50 stands for zero in the data rows.
Some points:
{14, 61, 68, 24, 66, 52, 45, 60, 52, 46, 17, 49, 80, 49, 75, 53, 61, 59, 54, 53, 72, 49, 71, 77, 29, 95, 51, 38, 61, 80, 65, 45, 33, 28, 36, 33, 79, 84}
{53, 66, 40, 35, 55, 58, 43, 14, 84, 47, 43, 51, 69, 68, 34, 52, 73, 77, 50, 17, 57, 65, 40, 60, 54, 35, 34, 61, 46, 22, 59, 74, 62, 47, 79, 37, 58, 67}
{75, 74, 38, 63, 61, 78, 36, 41, 46, 75, 37, 59, 42, 54, 84, 47, 67, 59, 80, 19, 70, 65, 61, 49, 75, 55, 77, 73, 69, 45, 71, 37, 43, 44, 42, 99, 41, 45}
{79, 50, 83, 60, 44, 59, 83, 12, 70, 27, 51, 65, 51, 67, 24, 64, 43, 59, 71, 54, 48, 34, 41, 35, 59, 52, 91, 66, 32, 46, 36, 49, 33, 39, 23, 35, 26, 73}
{38, 66, 40, 70, 70, 75, 61, 47, 10, 82, 57, 47, 52, 54, 13, 42, 30, 63, 89, 75, 45, 53, 49, 79, 17, 54, 43, 29, 59, 60, 55, 38, 65, 46, 82, 39, 34, 32}
{28, 25, 77, 55, 34, 54, 45, 35, 48, 71, 28, 32, 56, 69, 46, 59, 32, 62, 44, 82, 79, 56, 50, 11, 58, 41, 47, 37, 76, 60, 62, 57, 44, 84, 30, 68, 57, 55}
{69, 50, 60, 51, 45, 78, 44, 63, 55, 58, 33,  8, 44, 65, 39,  0, 49, 23, 34, 71, 66, 61, 75, 40, 59, 63, 49, 63, 38, 30, 21, 53, 70, 43, 49, 47, 58, 46}
{59, 50, 24, 42, 70, 55, 89, 55, 67, 57, 47, 61, 37, 58, 67, 30, 67, 70, 52, 75, 87, 66, 61, 50, 41, 30, 31, 96, 48, 75, 54, 33, 79, 63, 42, 16, 25, 53}
{52, 54, 87, 42, 75, 56, 63, 61, 47,  0, 40, 38, 46, 52, 59, 45, 46, 66, 55, 43, 15, 31, 71, 50, 31, 52, 45, 35, 67, 34, 33, 42, 70, 54, 64, 80, 25, 50}
{42, 71, 56, 71, 71, 59, 24, 51, 36, 47, 38, 64, 49, 61, 44, 65, 18, 60, 48, 41, 57, 47, 55, 55, 72, 59, 71, 93, 66, 44, 63, 58, 53, 24, 62, 48, 48, 24}
{26, 45, 71, 43, 84, 91, 43, 50, 69, 66, 19, 51, 23, 34, 54, 60, 55, 32, 24, 41, 31, 50, 47, 38, 68, 37, 58, 42, 54, 61, 28, 49, 64, 47, 46, 30, 41, 45}
{63, 34, 39, 77, 53, 62, 33, 71, 48, 34, 36, 44, 86, 73, 57, 60, 45, 45, 57, 39, 34, 81,  0, 66, 48, 31, 33, 56, 67, 38, 58, 58, 54, 61,  9, 33, 43, 46}
{56, 48, 30, 51, 57, 55, 53, 64, 51, 27, 39, 56, 37, 42, 41, 38, 52, 56, 34, 43, 28, 65, 69, 23,  3, 28, 74, 29, 29, 77, 93, 62, 44, 38, 34, 73, 29, 57}
{50, 64, 49, 47, 83, 51, 40, 12, 48, 44, 60, 56, 38, 49, 60, 56, 44, 60, 40, 83, 67, 39, 14, 49, 56, 66, 25, 17, 34, 28, 64, 53, 38, 29, 28, 49, 21, 66}
{55, 62, 42, 46, 45, 71, 19, 33, 36, 48, 69, 36, 63, 60, 46, 49, 47, 31, 59, 60, 45, 40, 70, 30, 22, 32, 46, 57,  5, 32, 70, 36, 65, 47, 38, 55, 98, 68}
{44, 49, 52, 40, 34, 38, 49, 48, 45, 52, 43, 69, 61, 15, 66, 43, 18, 74, 66, 63, 32, 39, 44, 52, 44, 55, 44, 53, 57, 35, 27, 53, 99, 42, 33, 49, 56, 54}
{12, 90, 55, 61, 46, 33, 58, 66, 58, 58, 59, 37, 32, 51, 51, 32, 63, 40, 79, 48, 54, 33, 40, 73, 58, 63, 64, 58, 13, 54, 34, 88, 46, 90, 22, 74, 38, 53}
{37, 31, 39, 58, 24, 65, 41, 41, 45, 64, 79, 51, 49, 19, 68, 20, 60, 78, 37, 55, 36, 64, 39, 50, 55, 70, 42, 63, 42, 51, 35, 46, 14, 49, 67, 56, 29, 82}
{57, 43, 33, 57, 14, 32, 50, 54, 33, 46, 17, 51, 46, 48, 25, 68, 85, 29, 27, 75, 68, 50, 69, 77, 51, 47, 48, 45, 56, 36, 40, 67, 36,  2, 38, 57, 19, 24}
{60, 48, 36, 56, 33, 72, 33, 71, 38, 29, 46, 82, 25, 59, 37, 51, 20, 63, 59, 80, 30, 69, 59, 37, 71, 69, 39, 46, 56, 73, 50, 74, 45, 74, 55, 50, 72, 52}
{46, 64, 49, 66, 69, 54, 58, 53, 51, 47, 92, 62, 29, 55, 65, 48, 45, 71, 37, 52, 43, 87, 80, 51, 51, 50, 54, 33, 54, 24, 25, 52,  8, 41, 26, 17, 76, 15}
{60, 75, 30, 55, 29, 55, 82, 23, 70, 43, 35, 53, 53, 42, 94, 78, 47, 19, 45, 67, 47, 51, 53, 69, 27, 29, 80, 36, 69, 57, 43, 62, 46, 83, 66, 44, 79, 45}
{25, 37, 28, 50, 65,  9, 70, 35, 24, 56, 50, 67, 36, 79, 52, 57, 59, 52, 63, 17, 62, 83, 62, 18, 49, 52, 46, 33, 48, 49, 37, 72, 83, 38, 47, 49, 55, 58}
{50,  7, 46, 27, 51, 43, 37, 25, 18, 49, 52, 43, 80, 42, 66, 61, 45, 46, 63, 58, 51, 54, 77, 45, 63, 63, 65, 62, 30, 56, 60, 44, 34, 71, 65, 35, 23, 36}
{34, 49, 58, 44, 36, 54, 12, 27, 52, 37, 68, 45, 24, 26, 51, 47, 43, 22, 32, 22, 53, 70, 36, 69, 44, 57, 60, 33, 58, 62, 55, 10, 69, 58, 40, 35, 41, 49}
{49, 53, 62, 57, 57, 44, 55, 57, 68, 63, 39,  8, 55, 36, 42, 44, 50, 59, 64, 37, 34, 81, 34, 37, 45, 41, 41, 41, 48, 47, 45, 65, 30, 34, 70, 52, 54, 45}
{81, 46, 62, 51, 57, 34, 50, 60, 41, 47, 37, 68, 63, 44, 77, 20, 74, 16, 86, 58, 41, 69,  8, 36, 51, 64, 59, 27, 33, 62, 43, 45, 43, 45, 67, 43, 53, 35}
{61, 43, 59, 31, 50, 73, 41, 55, 60, 71, 45, 99, 61, 24, 42, 76, 46, 26, 37, 52, 59, 53, 48, 53, 35, 63, 19, 54, 22, 44, 29, 88, 56, 53, 52, 75, 55, 41}
{62, 75, 51,  1, 40, 58, 62, 69, 29, 67, 57, 54, 54, 67, 59, 51, 49, 42, 55, 26, 54, 13, 51, 21, 50, 44, 16, 33, 56, 32, 61, 31, 27, 64, 29, 37, 33, 16}
{88, 31, 54, 38, 36, 47, 47, 52, 62, 45, 51, 32,  8, 58, 39, 62, 13, 54, 70,  7, 84, 38, 44, 61, 28, 69, 29, 50, 45, 95, 41, 58, 36, 43, 58, 32, 51, 53}
{43, 36, 66, 66, 55, 33, 85, 63, 40, 45, 47, 42, 36, 31, 51, 58, 54, 24, 40, 48, 34, 56, 45, 49, 72, 65, 15, 75, 46, 51, 82, 37, 49, 53, 37, 54, 64, 65}
{49, 47, 45, 26, 31, 55, 75, 66, 63, 66, 72, 41, 59, 47, 27, 60, 66, 59, 32, 48, 48, 56, 23, 24, 12, 99, 84, 74, 91, 26, 61, 47, 54, 55, 44, 61, 60, 40}
{67, 32, 50, 62, 80, 41, 78, 36, 21, 50, 44, 37, 22, 11, 47, 55, 43, 42, 41, 47, 48, 34, 36, 65, 44, 44, 49, 76, 45, 28, 68, 49, 44, 53, 54, 55, 79, 42}
{40, 19, 37, 82, 73, 37, 42, 64, 79, 61, 33, 51, 49, 57, 45, 51, 58, 70, 59, 64, 59,  1, 39, 46, 43, 44, 52, 35, 47, 40, 39, 29, 30, 50, 45, 56, 89, 43}
{33, 62, 37, 64, 22, 52, 49, 57, 29, 83, 21, 44, 53, 32, 41, 75, 67, 66, 47, 21, 13, 31, 55, 33, 56, 37, 60, 60, 25, 63, 28, 40, 45, 54, 42, 19, 47, 56}
{53, 59, 42, 48, 33, 43, 28, 59, 41,  0, 40, 41, 38, 29, 58, 72, 78, 86, 68, 55, 76, 60, 54, 39, 60, 45, 36, 58, 53, 34, 25, 24, 60, 50, 59, 61, 63, 46}
{49, 82, 27, 50, 43, 30, 46, 52, 43, 39, 32, 52, 47, 84, 38, 48, 21, 19, 41, 58, 29, 55, 52, 57, 41, 61, 38, 66, 62, 31, 39, 25, 20, 53, 60, 46, 39, 90}
{ 8, 34, 48, 82, 22, 89, 62, 58, 55, 22, 58, 66, 44, 86, 64, 43, 66, 43, 37, 35, 59, 19, 35, 47, 57, 67, 41, 45, 33, 46, 77, 45, 61, 52, 88, 44, 52, 31}
{57, 18, 21, 36, 88, 44, 40, 48, 35, 38, 55, 46, 68, 58, 47, 34, 51, 49, 29, 26, 38, 35, 61, 73, 59, 52, 47, 58, 64, 53, 38, 76, 36, 81, 55, 59, 42, 59}
{15, 36, 51, 38, 66, 30, 32, 69, 74, 34, 66, 46, 70, 46, 38, 65, 36, 35, 53, 59, 69, 65, 43, 51, 28, 34, 79, 71, 19, 51, 40, 30, 38, 62, 59, 57, 32, 24}
{33, 20, 54, 17, 42, 61, 58, 50, 52, 52, 78, 35, 40, 65, 55, 64, 68, 20, 94, 63, 26, 47, 63, 55, 68, 40, 60, 52, 68, 43, 49, 70, 49, 23, 60, 43, 59, 60}
{38, 57, 46, 54, 44, 63, 70, 81, 48, 44, 72, 63, 75, 16, 49, 40, 21, 32, 55, 40, 84, 38, 50, 33, 63,  0, 46, 50, 73, 53, 45, 53, 29, 18, 57, 58, 50, 82}
Along one direction, these points spread out more than along any other. Where along it does each point below lie, from 0 to 99? The average is 50, and the first point in the table lies past the average. One standard deviation of the points above along it is 16.
{72, 29, 60, 23, 36, 53, 52, 69, 44, 59, 37, 62, 51, 52, 43, 15, 58, 79, 41, 52, 45, 40, 43, 85, 65, 34, 77, 27, 38, 42, 66, 41, 51, 53, 40, 40, 62, 58} 54
{56, 44, 25, 60, 58, 48, 52, 47, 61, 59, 54, 67, 49, 38,  3, 54, 66, 28, 64, 35, 68, 53, 62, 50, 75, 55, 57, 11, 70, 40, 37, 20, 63, 83, 50, 57, 42, 74} 48
{64, 50, 68, 81, 41, 51, 37, 41, 33, 63, 73, 25, 60, 53, 81, 66, 73, 51, 28, 55, 60, 30, 57, 48, 15, 40, 41, 43, 67, 56, 30, 72, 52, 63, 62, 52, 30, 63} 57
{50, 45, 55, 73, 22, 35, 47, 48, 66, 42, 61, 37, 67, 25, 54, 34, 28, 45, 60, 34, 56, 45, 77, 73, 60, 54, 51, 36, 56, 33, 80, 77, 73, 51, 19, 35, 42, 38} 53
{59, 64, 51, 62, 56, 10, 18, 38, 78, 52, 46, 75, 54, 33, 48,  7, 55, 37, 46, 56, 40, 20, 58, 13, 42, 61, 46, 62, 76, 60, 61, 64, 50, 47, 67, 22, 48, 32} 52
{65, 36, 78, 73, 43, 26, 52, 51, 86, 82, 65, 80, 47, 79, 63, 65, 47, 59, 53, 49, 26, 65, 84, 75, 39, 42, 25, 59, 45, 48, 53, 10, 58, 41, 51, 75, 41, 51} 41
{60, 76, 96, 52, 55, 44, 59, 34, 24, 34, 70, 65, 71, 50,  7, 42, 91, 56, 41, 49, 52, 61, 50, 61, 62, 33, 37, 62, 59, 90, 54, 47, 42, 66, 48, 49, 74, 39} 44
{49, 69, 54, 27, 43, 34, 55, 50, 74, 56, 30, 27, 41, 32, 41, 58, 41, 67, 51, 63, 40, 71, 51, 47, 71, 41, 33, 36, 38, 39, 90, 58, 36, 69, 85, 54, 41, 38} 51
{57, 61, 19, 50, 55, 50, 83, 27, 60, 38, 57, 26, 96, 57, 51, 47, 20, 57, 18, 45, 40, 43, 49, 46, 78, 70, 45, 35, 30, 83, 25, 31, 64, 26, 46, 81, 58, 26} 50
{82, 67, 57, 54, 63, 33, 41, 99, 43, 66, 88, 36, 52, 63, 64, 92, 53, 59, 16, 66, 59, 40, 42, 47, 72, 64, 85, 35, 38, 56, 63, 62, 85, 49, 74, 32, 51, 77} 51
{42, 52, 24, 20, 46, 50, 24, 41, 64, 54, 77, 32, 31, 62, 50, 56, 64, 46, 53, 78, 21, 27, 33, 58, 58, 29, 45, 67, 70, 82, 53, 49, 62, 25, 35, 68, 57, 43} 55
{33, 45, 72, 28, 29, 22, 51, 42, 26, 63, 38, 62, 30, 75, 61, 20, 29, 60, 21, 39, 62, 52, 23, 65, 46, 24, 71, 49, 48, 42, 40, 48, 50, 45, 63, 68, 63, 51} 53
